Rows are one point carried round by a steady rotation, each followed by how many ticks it has turned.
The counts run from 0 to 349.
[132 125 139 158 112 131 162 138 118 139 133  98 124 148 168 160 153 129
 114  48 126 123 108 169 133 156 129  95 121 108 164 144 191 130 121 116
  93]  164
[ 94 157  93  70 149  89 151 110 141 134 136 138 125  85 101  87 127 127
 113 169 115 156 173 117 139 109 114 111 141 129 127  76  97 140  95 124
 116]  95
[134 146 109 157 119 154  79 132 114 117 142 104  95 149 159  88 144 127
 137 121 114 114 127 164 145 118 162 126 143 156 156  59 164 162  83 107
 109]  201
[156 127 137 140 115 117 167 144 106 156 147 144 121 135 131 139 107 143
 120  55 148  92 125 151 117 162 104 157 138  61 122 143  93  83 153 117
 163]  126
[113 118 110 155 131 144  99 137 141 145  98 139 108 143 126 180 125 144
 147 129 106 123  76  83 170 104 123  65  67 152 133 128 119 153 120  96
 143]  65
[154  97 164 115 143 117 172 128 110 132 142 117 158 124 120 152 143  99
 134 119 119 102 177 115 109 117 103 132 149 119 114 214 159  92 130 163
 138]  152
[ 89 154  88  70 141  94 126  89 157 150 132 133 115  96 106 104 131 128
 104 165 119 140 168 114 151  93 121  91 142 140 135  73  84 136  92 128
 117]  94
[115 121 128 128 139 127  90 140 166 134  98 111 116 158 131  75 144 106
 136 133 151 146 126  85 131  99  80 163 135 105 138  56 153 166  99  97
 116]  220
[ 93 118  94 153 154 134 111 131 136 156 102 130 112 135 107 183 121 136
 139 143 104 125  98  96 163  91 133  54  69 160 131 135 118 144 129 109
 147]  66
[ 76 126  78 121 145 115 137 127 102 149 174 111 111 125 134 135 109 141
 126  86 143 138 150 182 136 120 131 155 146 136 124  62 109 124 168  72
 110]  121
[114 107 128 121 138 124 102  91 167 178 141 112 120 108 119 161  93 114
  98 118 158 105 130 151 123 105 104 126 130 117 101 126  65  75 193 139
 159]  130
[119 151 129 135 132 125 191 126 105 100 117 135  85 123 147  92 120 132
 166 129 136 118 149 182  95 171 125 165 102 124 147 144 182 142 112 103
  89]  325
[106 158  97  63 132  94 169 130 109 122 128 149 136  79 111  87 138 127
 110 155 119 156 173 123 128 118 113 129 140 117 129  85 106 138  88 123
 114]  96
[118 142 128 154 131 144 133  85 152 137  87 176  96  91 105 129  98 110
 149 165 131 112 129 167 116 140 156 122  49 139 113 179 126 108 149 139
 148]  333
[122 139 171 127 109 135 147 147 154  96 115 176 137  92 131  68 110 112
 159 164 140 167 135 122 130 129 102 166 100 150 111 149 174 127 101 108
 106]  343
[141  97 172 116 112 127 119 104 173 140 152  69 137 149 159 147 130 123
 122 117 138 119 140 134 129  92 117 129 175 181 111 159 174  97 126 137
  92]  156
[127 135 137 111 120 116 143 100 110  89 140 147 126  71 137  86 156 111
 141 156 139 136 178 165 114 170 120 173 118 113 128 149 153 159 114 128
  73]  15
[146 116  97 167 149 140 117 130 108 129 138 104  96 135 144 186 175 150
 148  93 122  70 133 116 132 150 150 139  77 112 131 156 131 152 130  98
 101]  310
[169 162 133 108  79 118 122  99 149 160 104 165 106 119 130 123 117 158
 116 135 111  93 120  95 140 125 146  95 138 120 129 118  67  93  79 151
 167]  90
[124 126 138 154 106 132  97  61 131 130 115 174 105 101 132 126 155 115
 158 155 126  81 151 130 139 153 112 108  92 112 139 185 138 120  74 145
 133]  336
[163 107 172 125 118 130 129 104 122 126 112 150 135 181 104 110 118 111
 170 147 118 115 132  69 113 111 125 162 186 112 113 137 125 105 102 152
 182]  235
[201 133 129 150 102 136 101 129 143 135 129 116 115 121 161 155 123 164
  98 100 130  93  90 134 110 181 150 113 113 106 121 153  73 128 162 144
 131]  291
[129 131 118 118 154 117  85 102  89 107  94 155 110 112 105  86 129  84
 144 196 108 109 169 128 101 112 107 112 122 113 134  98 124 133 107 169
 166]  215
[134 135 122 146 117 153  85 167 165 138 109 115 145 117 156 129 153 117
 106  95 122 159  93 154 145 110 163 120  76 169 130 106 161 148 140 110
  95]  184
[135 145 138 179 111 150 153 122 179 141 106 135  79 149 158 117 131 142
 150  82 149 109  94 150 117 165 126 159  84 101 146 146 164 137 111  96
 110]  328
[107 144  97 164 147 148  93 134 117 131 142 100  96 155 149  89 147 128
 127 114 127 122 128 175 138 113 153 123 133 143 166  49 176 169 100 107
 115]  202
[141 128 148 136 100 135 127 130 136  93 145 142 123  98 167  92 169 132
 149 100 152 135 145 139 125 186 107 177 109  87 132 143 164 157 102  94
  77]  17
[159 117 107 156 131 141 115 141  85 115 130 124  94 119 160 181 159 157
 153  96 119  78 129 126 126 163 155 145  67 115 121 154 131 147 128  95
  95]  309
[135 125 107 136 138 112 163 139  63 118 149 149 173 109  93 175 140 134
 127 112  93 166 130 116 136 160 171 105 133 111 118 179  93 151 163 131
 145]  270
[135 117 123 113 125 133 115 158  90 104  73 172 127 135 112  97  92 108
 173 143 121 169 106 120 106 106 132 173  89 132 102  69 143 136 156 101
 140]  224
[104 136 164 121 128 132 147 136 171 105 115 165 137  93 120  64 118 100
 153 172 151 171 150 120 126 116  98 160 104 151 112 157 176 137 106 111
 114]  342
[108 125 119 114 102 119 107 118 112 137 186 105 106 134 157 139 112 159
 138  88 140 110 143 157 156 124 128 163 171 145 113  61  99  99 127  73
 103]  119
[141 131 100 127 118 121 121 125  73 152 154 168 131 115 113 162 162 140
 137 105 105  90 161  91 156 131 148 131 123  91 122 126  68 102  97 119
 166]  108
[145 120  98 133 163 121  81  86 156 134 138  80 111  88 129 169 135 133
  84 147 136  93 128 145 111 138 145  96 112 127 115 144  71 148 171 153
 120]  294
[130 124 127 156 128 133 158 145 154 157 128  90 121 159 155 150 142 122
  99  50 134 130 106 169 129 149 125  88 112 110 161 158 184 136 135 122
 103]  165
[143 162 121  79  93 102 171 162 114 120 127 162 128  98 127  85 142 142
 129 118 121 154 148  99 139 143 109 157 144  94 129  84 109 130  72 110
 108]  98
[133 137 141  98 142 113 153 150 137 104 118 116 159  87 137  76 158  87
 103 152 123 161 167 156 108 125 112 117 121 140 137 141 193 156  98 165
  93]  178
